Families of rows that turns and mirrors carry onto each other, the same ones carrying the whole set onto itself: the rest of each named row's family, in list order
4 families of 8 rows
z_662:  2  5 -4 -5 -2 -8 15 -5  0  5 -7 -2 -1  0 10  4 23  2
z_494:  14  -6 -10   2  -8 -14  12 -13 -10  10   2  11   9  11   2   1   6  -7
z_251:   8 -10  -1  25  11   4   2 -12   1   4  19  -5  -1 -16  -1   1  15 -18
z_563:   8  -9  -5  21  11   3  -2 -13   8   3  18  -8   0 -15  -3   1  11 -17
z_313:  -9   3   8  -2 -11   1   3 -23   3  12  -3  10   9   0   0  15  12   1
z_221:  -5  -3  13  27   4   4  -3 -10   4   8   7 -21  -4 -18 -10  -6  11   1
z_892:  -7   4   8  -2 -10   7   3 -23  -1  16  -7   6  12   0   1  13  14  -2
z_76:   7   4  -5  -1  -7  -8  13 -10   2   4  -2  -5   0  -1   8   3  29   4
z_671:  10 -15  -4  25   8  -9   4   2   2   3   8 -15  -3  -4  -9 -14   2  -5
z_503:   6  -9  -1  24   9   5  -1 -15  -1   7  18  -8   0 -18  -3   2  11 -20
z_288:  -6   5   4  -7 -10   1   4 -23   3  14  -2   9   9  -1  -1  14  12  -2
z_274:  12  -7 -10  -4  -8  -6  11  -7  -2   6   0  13  12   8   1   5   3  -8
z_735: -11  -8  11   0 -13 -10  13  -8  -2  12 -14  -4   3   6  -6   0   2  11
z_656:  11 -11  -4  29   5 -11  10   1  -6   6   9 -13  -3  -4 -10 -15  11  -1
z_345:  10 -14   2  28  10  -9   7   2  -5   3   8 -13  -2  -6  -6 -15   5  -7
z_68:  -4  -2   7  -1 -14 -10  10  -7  -1  12 -14   1   6  12  -7  -2   6  11
z_401:  -9  -4  13  27   6   5  -4 -14   2  12   1 -21  -4 -13  -9  -7  12   1
z_533:  -2 -15  11  29   4   2  -7 -20  -5  16   8  -5   6  -2 -15  -4  -5 -11
z_17:  4  5 -7 -6 -5 -4 13 -1  5  2 -7 -3  3 -2  7  2 21  4
z_647:  -6   0  10   1 -13 -12   8  -9  -3  11 -15   1   7  10  -5   0   2  12
z_708:   1 -17   8  30   0   2  -4 -15  -4  13  14  -3   4  -6 -17  -4  -8  -9
z_211:  11  -8  -5  -3  -6 -10  12 -10  -6   7  -2  13   9  12   3   6   8  -9
z_787:   7  -8  -6  -3  -9  -9  13 -11  -6  11  -3  13  10  13   0   5   7 -10
z_90:  -1 -15  13  31   1   1  -5 -16  -2  11  11  -2   7  -5 -17  -3  -6  -8
z_419: -11  -6  18  22   4   5   3 -12   6   7   4 -19  -3 -18 -13   1  11   1
z_335:  -8  -2  13  -6 -10   1   4 -25   3  12  -3   5   9  -4  -2  17   7  -5
z_48: -10  -3  14  29   4   2  -2 -12   4   8   6 -17  -2 -18 -10  -6   9   3
z_479:  14  -5  -3  24   8   1   2 -17  -1   5  20  -4   3 -14  -5   2  16 -17
z_39:  -4 -17  14  25   1  -2   1 -15  -5  13   8  -3   6  -7 -20  -1 -11 -10
z_40:   9 -16   2  30   5  -7   6   2  -5   5   7 -17  -4  -4  -9 -14   5  -6
z_244:   2   6  -2  -7  -5  -7  13  -7   2   6 -10  -5   1   0   7   4  25   1
z_914:  -7  -2   9   3 -13  -5   9  -8  -8  16 -17   0   9  11  -5  -2   4  10

Which other rows belong to the same family as z_313? z_662, z_251, z_345, z_647, z_211, z_90, z_48
Which other rows belong to the same family as z_401? z_563, z_892, z_671, z_274, z_533, z_17, z_914

